In the data rows, 500 means zero.
Here are some points:
462,549,541,682,398,288,436,503,342,670,301,643,477,510,460,400,504,353,507,395,478,498,523,447
647,470,527,580,485,231,294,551,493,484,115,621,342,441,560,453,489,449,637,729,427,534,248,457
485,556,551,607,616,357,356,578,572,442,250,568,401,361,548,647,463,573,680,525,519,496,386,754
466,518,721,769,544,411,313,568,631,705,371,530,452,594,597,607,320,558,622,605,501,486,288,479
497,443,231,237,566,719,612,433,543,372,864,340,494,610,293,406,671,694,332,359,462,797,682,690
463,507,418,171,484,603,729,595,331,481,798,407,672,646,398,300,656,399,300,357,362,635,759,394
536,384,327,494,378,531,698,558,533,658,558,279,497,456,326,622,763,575,440,404,366,488,855,441
641,539,417,476,515,471,455,610,608,463,713,510,675,536,552,570,640,729,492,486,331,524,464,422
545,558,557,385,422,554,588,523,472,463,555,495,618,469,456,414,649,508,365,457,562,539,642,519
539,403,312,361,512,748,672,544,602,437,762,358,541,520,394,502,723,606,387,311,454,622,770,672
355,452,531,736,466,391,445,429,617,706,349,434,413,425,586,762,387,370,588,583,480,437,623,532
596,433,153,330,481,671,642,470,436,494,832,368,622,492,402,378,599,537,397,158,284,557,712,405
449,490,421,404,479,692,604,437,367,486,662,488,568,499,535,476,655,486,443,499,497,551,670,282
464,444,422,344,489,626,489,529,236,481,593,397,676,459,449,460,716,442,452,393,396,490,657,256
580,490,410,404,450,500,572,464,581,477,456,329,585,677,421,584,522,581,398,541,450,636,516,494
554,320,386,712,511,347,313,498,571,674,88,679,205,332,625,763,519,588,760,567,415,594,378,443
530,471,459,554,510,466,459,484,611,505,393,474,369,442,424,625,520,434,548,622,443,709,515,634
498,483,498,599,607,365,316,521,352,417,179,584,443,421,659,627,377,347,630,653,502,596,258,450
620,278,334,349,631,582,596,706,552,451,829,312,691,658,428,510,816,876,482,282,216,505,656,269
509,400,484,475,483,610,567,470,494,563,838,328,550,626,337,301,610,724,464,450,348,387,588,502
333,676,594,522,515,377,492,403,581,626,388,563,508,286,552,561,355,378,516,538,623,565,619,586
346,663,581,661,536,352,502,489,436,464,332,578,392,505,767,451,412,343,521,546,589,394,280,514
555,515,592,669,686,544,228,501,705,409,203,572,352,396,646,610,418,453,635,569,599,498,254,561
374,575,370,294,511,608,616,477,421,470,877,299,595,492,479,358,585,545,500,371,598,567,603,441
473,604,453,264,438,706,688,464,176,310,656,303,581,604,356,233,680,513,352,394,544,628,509,345
507,553,503,359,532,327,600,501,577,550,762,460,696,561,449,496,455,491,469,375,322,316,724,515
452,603,642,678,408,390,434,477,727,665,384,595,502,395,572,498,361,474,654,598,502,325,454,481
513,517,632,683,568,396,391,538,437,498,207,693,355,596,562,525,326,436,630,633,613,424,251,551
507,550,286,315,547,637,565,458,619,485,776,298,576,551,367,509,642,551,384,347,389,494,620,556
516,600,675,544,547,543,445,593,419,472,410,589,515,454,645,306,485,441,507,454,597,465,319,415
528,438,509,429,420,362,608,444,231,462,633,412,771,475,514,365,607,528,393,415,404,354,570,249
391,581,542,576,544,315,429,424,507,536,256,625,400,266,646,667,371,328,545,466,501,600,451,397
540,426,650,603,528,451,341,522,532,641,327,715,488,489,669,456,364,365,624,565,607,413,403,474
452,490,298,353,458,541,682,455,509,552,751,367,604,578,473,528,591,455,564,260,241,458,716,360
490,599,431,361,566,529,710,527,411,318,704,281,586,470,479,319,721,575,285,456,415,442,362,479
482,513,642,594,500,605,490,460,647,584,648,392,490,589,565,498,362,371,471,697,626,286,413,744
607,634,630,626,675,478,311,546,538,403,209,651,266,397,549,505,420,432,538,606,660,410,258,604
404,483,542,600,356,420,508,443,377,536,328,624,461,353,628,472,411,297,504,650,601,477,504,382
332,498,607,502,445,641,554,493,552,670,511,544,490,411,364,540,538,512,586,434,576,381,652,581
465,483,698,676,533,219,373,507,556,637,376,589,546,474,713,574,181,239,523,636,515,441,419,424
348,487,585,686,485,477,569,475,554,664,313,557,397,472,675,540,284,309,545,593,597,258,503,466
540,421,452,434,455,320,523,390,628,497,631,514,539,342,547,527,368,430,395,445,476,428,734,563
574,471,294,297,396,613,401,545,292,297,628,431,630,550,421,473,757,708,507,318,374,613,512,303
521,423,442,562,576,491,435,620,625,462,282,406,359,430,494,662,550,573,589,534,481,575,296,589
480,505,489,671,507,532,397,478,497,610,156,631,304,528,679,673,315,185,624,604,565,559,279,407
611,426,328,333,461,664,723,462,426,393,849,277,520,655,353,471,467,671,406,399,419,503,510,670
585,546,219,229,555,580,737,463,488,390,701,359,485,370,405,399,670,539,350,273,307,657,601,487
390,581,695,555,534,269,357,559,374,446,334,630,564,488,645,511,239,258,509,598,476,446,404,378
332,631,676,615,407,347,559,396,573,497,451,533,486,382,636,496,318,333,531,486,610,591,517,537
481,514,523,513,496,455,448,565,289,490,212,702,488,447,617,483,443,288,462,608,505,574,191,313
597,533,545,593,501,363,400,478,582,440,330,658,468,373,741,654,447,592,756,394,492,583,477,345
470,486,444,412,485,578,640,461,839,510,999,259,693,579,392,444,464,636,452,367,553,360,786,706
480,513,487,538,464,426,362,438,432,413,255,694,399,424,630,543,410,351,486,637,639,642,401,538
616,462,274,334,528,689,610,467,337,348,721,409,680,562,513,305,742,632,318,236,338,437,653,511
450,414,681,860,506,477,415,459,543,675,246,542,209,551,413,669,382,316,583,674,520,413,528,646
520,484,503,561,645,455,492,476,563,516,368,454,404,496,581,569,489,533,674,389,538,470,480,479
605,563,535,576,538,402,362,570,650,485,460,532,472,627,543,536,306,464,553,536,537,539,210,491
485,375,638,832,462,491,240,448,767,711,303,549,378,543,446,629,367,554,644,598,378,437,385,485
448,511,656,791,504,609,471,363,691,723,475,487,304,507,522,721,308,427,739,614,550,423,477,540
529,589,641,412,546,496,550,539,497,514,659,522,679,596,507,359,581,578,493,291,495,427,556,526
489,704,626,686,635,280,265,553,597,354,312,698,477,380,646,508,419,546,616,611,603,555,206,677
Here are 24 more points, each followed by its number:
426,377,550,647,530,601,527,435,670,797,415,466,347,425,503,893,316,408,542,577,468,504,565,575 0
522,387,559,437,395,623,574,530,540,554,892,420,728,605,385,253,694,601,447,314,311,216,753,328 1
473,503,523,691,510,415,421,477,627,678,242,456,500,526,425,542,359,468,485,664,471,367,328,539 2
464,510,728,631,426,399,468,492,449,444,392,687,569,580,514,402,336,433,545,714,657,550,312,453 3
495,436,327,414,410,792,605,518,389,393,744,374,525,477,360,472,703,520,358,376,320,519,685,391 4
515,465,575,262,543,764,648,630,550,448,818,500,607,636,394,488,620,613,381,434,503,570,630,515 5
474,481,493,507,325,482,548,534,554,592,617,424,585,478,428,472,497,582,478,329,380,450,618,501 6
538,567,596,589,569,470,338,586,438,536,458,547,516,484,608,585,521,511,542,568,541,506,526,356 7
424,553,582,585,457,459,337,451,570,520,288,647,318,431,608,450,303,379,656,716,615,588,278,583 8
553,449,404,274,510,750,648,459,275,438,711,341,478,666,412,456,758,673,294,512,403,545,654,372 9
421,365,610,646,467,534,523,494,638,798,406,440,420,451,550,576,480,429,674,460,540,454,512,467 10
488,647,459,517,489,429,434,494,88,487,303,597,500,513,693,357,501,395,496,586,540,582,192,191 11
468,385,460,352,538,574,577,446,463,549,701,542,529,515,519,564,650,514,368,486,421,521,532,433 12
431,647,597,368,602,510,459,516,602,428,417,586,423,417,493,421,349,354,464,549,712,515,481,490 13
462,439,398,347,420,567,550,387,412,531,760,356,725,548,460,489,702,569,338,312,331,513,731,417 14
529,537,439,390,460,506,547,661,385,469,584,468,688,623,575,266,708,670,472,512,403,408,427,187 15
549,466,303,341,384,515,635,299,412,579,622,347,644,497,417,702,532,523,314,444,409,534,768,635 16
581,378,448,588,461,515,415,536,678,522,373,597,368,484,378,668,508,546,643,507,461,546,491,592 17
626,513,610,532,498,409,260,651,402,450,223,688,408,610,547,593,497,408,656,692,534,519,210,474 18
450,585,589,554,500,463,441,492,638,499,462,546,452,478,507,472,289,556,613,617,698,500,432,579 19
452,465,447,450,494,554,610,517,538,537,535,454,541,480,389,679,537,465,552,392,391,595,676,670 20
501,498,590,697,552,460,363,551,476,538,107,596,358,506,487,562,381,358,613,562,540,653,253,517 21
533,476,514,627,424,437,380,499,551,658,199,522,405,602,429,574,434,472,593,619,494,623,371,524 22
385,427,638,621,546,353,421,493,513,566,399,565,467,545,358,563,423,446,636,633,512,515,513,543 23
Which three of these numbered points are nearest to each point below, looking only along the 4 directions in which the first points spread most? Their numbers follow each, nearest first.
513,507,563,603,595,460,308,526,292,518,153,632,351,444,500,585,336,283,520,509,603,522,180,604 > 18 21 8
429,486,386,472,595,560,535,487,636,327,456,447,506,459,439,715,435,511,479,468,492,469,579,780 > 20 17 6
460,489,445,357,400,510,723,451,602,505,671,264,577,475,393,527,523,533,358,453,547,499,778,482 > 16 1 6
505,528,465,444,633,574,425,507,530,468,390,600,289,563,601,459,496,571,543,530,494,385,346,487 > 7 22 19
526,534,431,285,509,787,565,471,626,470,794,343,604,597,475,406,580,607,427,439,579,496,690,331 > 5 1 14
453,510,546,573,630,425,443,434,791,580,235,631,309,438,597,641,388,340,612,512,704,434,483,722 > 2 23 19
578,560,304,248,499,649,580,514,258,319,957,379,745,646,385,320,734,723,337,341,373,518,536,402 > 9 4 5
616,527,421,513,563,354,331,469,650,499,323,572,483,376,598,664,395,482,569,506,508,573,437,548 > 22 2 23
471,389,534,318,487,557,717,485,487,547,755,306,567,525,310,349,663,516,348,381,584,441,779,433 > 1 14 16
532,472,413,462,552,435,441,507,588,602,631,577,475,528,486,563,471,596,587,389,440,301,560,491 > 20 6 12
425,585,613,708,405,326,311,483,395,426,282,621,717,417,634,348,323,474,510,612,532,492,205,622 > 3 8 13
493,372,465,455,342,643,657,519,320,676,641,491,555,411,360,437,761,514,412,489,366,372,701,288 > 16 14 12
Here are 24 other points, each followed by its number:
565,508,617,605,436,601,588,418,467,414,760,323,606,545,384,366,581,646,353,413,493,421,595,557 0
599,466,275,143,620,792,702,412,489,333,860,342,556,636,342,519,703,751,265,465,426,662,619,658 1
523,434,451,702,459,405,435,464,629,537,329,535,419,381,512,680,424,549,600,424,401,523,521,729 2
500,418,470,362,507,629,618,591,420,514,747,386,588,557,262,521,689,583,389,482,472,591,644,564 3
445,616,718,577,455,459,568,514,402,462,297,666,480,464,627,165,430,280,450,581,612,390,388,394 4
341,658,678,527,486,613,522,434,627,464,503,554,463,446,562,552,280,344,559,563,617,548,605,651 5
548,451,494,494,535,733,607,493,286,521,364,588,287,542,476,448,632,435,503,717,749,574,399,375 6
458,580,550,526,549,304,309,523,259,497,353,627,470,407,630,502,362,493,567,500,518,428,297,314 7
485,502,560,602,446,242,402,534,440,438,323,724,492,432,770,513,179,409,713,425,527,542,309,480 8
507,319,527,710,496,473,400,501,565,568,281,603,371,495,520,641,270,343,625,571,535,453,375,608 9
479,485,384,356,382,602,524,501,454,500,736,476,591,503,468,414,606,629,465,376,318,499,629,466 10
554,424,333,479,495,515,519,510,668,690,605,291,444,514,333,747,511,544,435,487,286,462,634,493 11
548,558,551,658,506,424,411,622,557,358,194,682,401,511,603,452,428,403,538,645,548,565,159,434 12
519,535,454,299,610,698,638,636,362,301,680,442,578,592,399,288,763,511,444,531,476,536,646,316 13
508,532,401,244,513,639,697,472,450,349,726,400,578,502,432,390,728,580,352,384,473,483,565,417 14
537,563,616,636,583,458,451,514,453,503,163,560,431,470,656,425,333,344,471,638,738,443,198,544 15
537,538,469,448,477,529,539,644,289,289,581,455,587,528,341,457,604,530,499,471,432,542,514,701 16
531,544,535,792,417,279,384,451,626,586,220,639,456,441,475,536,302,447,568,541,448,434,406,584 17
533,485,551,522,582,353,475,503,553,502,418,556,428,427,588,609,444,495,512,568,538,585,440,615 18
432,495,680,621,576,452,464,508,610,620,296,588,518,515,436,599,357,424,562,554,547,479,303,495 19
606,371,338,536,373,639,583,551,496,618,790,321,579,615,396,554,729,729,547,320,193,462,685,332 20
343,570,620,493,469,478,421,479,642,547,272,582,302,470,485,565,223,358,547,575,764,504,555,670 21
481,498,424,214,608,605,575,567,290,305,687,385,528,541,363,486,598,439,416,421,540,617,606,588 22
427,426,470,274,576,699,707,512,373,474,888,372,582,563,389,408,808,665,323,290,379,599,874,409 23
Which three of these numbered points are nearest to each point below, looking only along the 4 directions in which the first points spread most? Their numbers follow each, nearest first.
437,556,618,717,298,404,271,476,480,464,273,660,496,468,687,571,277,329,515,653,477,710,325,529 > 8 15 19
457,418,309,385,512,737,738,412,421,534,596,272,440,577,353,464,689,569,409,569,580,519,630,413 > 10 3 14
515,451,349,328,453,702,623,531,575,553,658,323,382,591,256,453,664,627,450,429,535,479,522,556 > 3 10 0
544,603,651,685,501,311,364,452,694,645,490,524,532,291,699,564,351,491,585,442,622,237,420,502 > 21 19 5
592,347,387,496,480,414,418,568,526,498,528,469,380,444,378,583,660,659,452,388,367,393,617,394 > 11 10 20
478,536,580,643,572,489,550,536,635,585,197,524,358,352,616,685,334,360,632,530,575,440,460,597 > 17 9 19
519,495,309,283,533,722,672,389,503,293,787,392,587,565,290,487,749,712,290,405,377,654,642,620 > 1 3 14
603,337,357,261,575,761,588,480,373,376,756,359,485,617,280,497,616,745,327,349,425,632,623,535 > 1 3 14
518,437,502,706,567,617,367,463,672,382,379,474,427,434,586,747,384,539,585,549,466,413,440,757 > 2 18 9
646,517,339,307,439,448,539,611,341,350,698,468,690,611,461,316,849,693,381,312,349,504,675,417 > 13 14 22
484,499,572,607,519,300,384,463,448,538,382,691,637,428,683,519,480,460,546,513,431,546,378,303 > 7 6 8
493,419,465,624,394,382,441,444,394,676,303,570,448,530,656,570,353,452,546,521,479,613,415,393 > 7 8 18
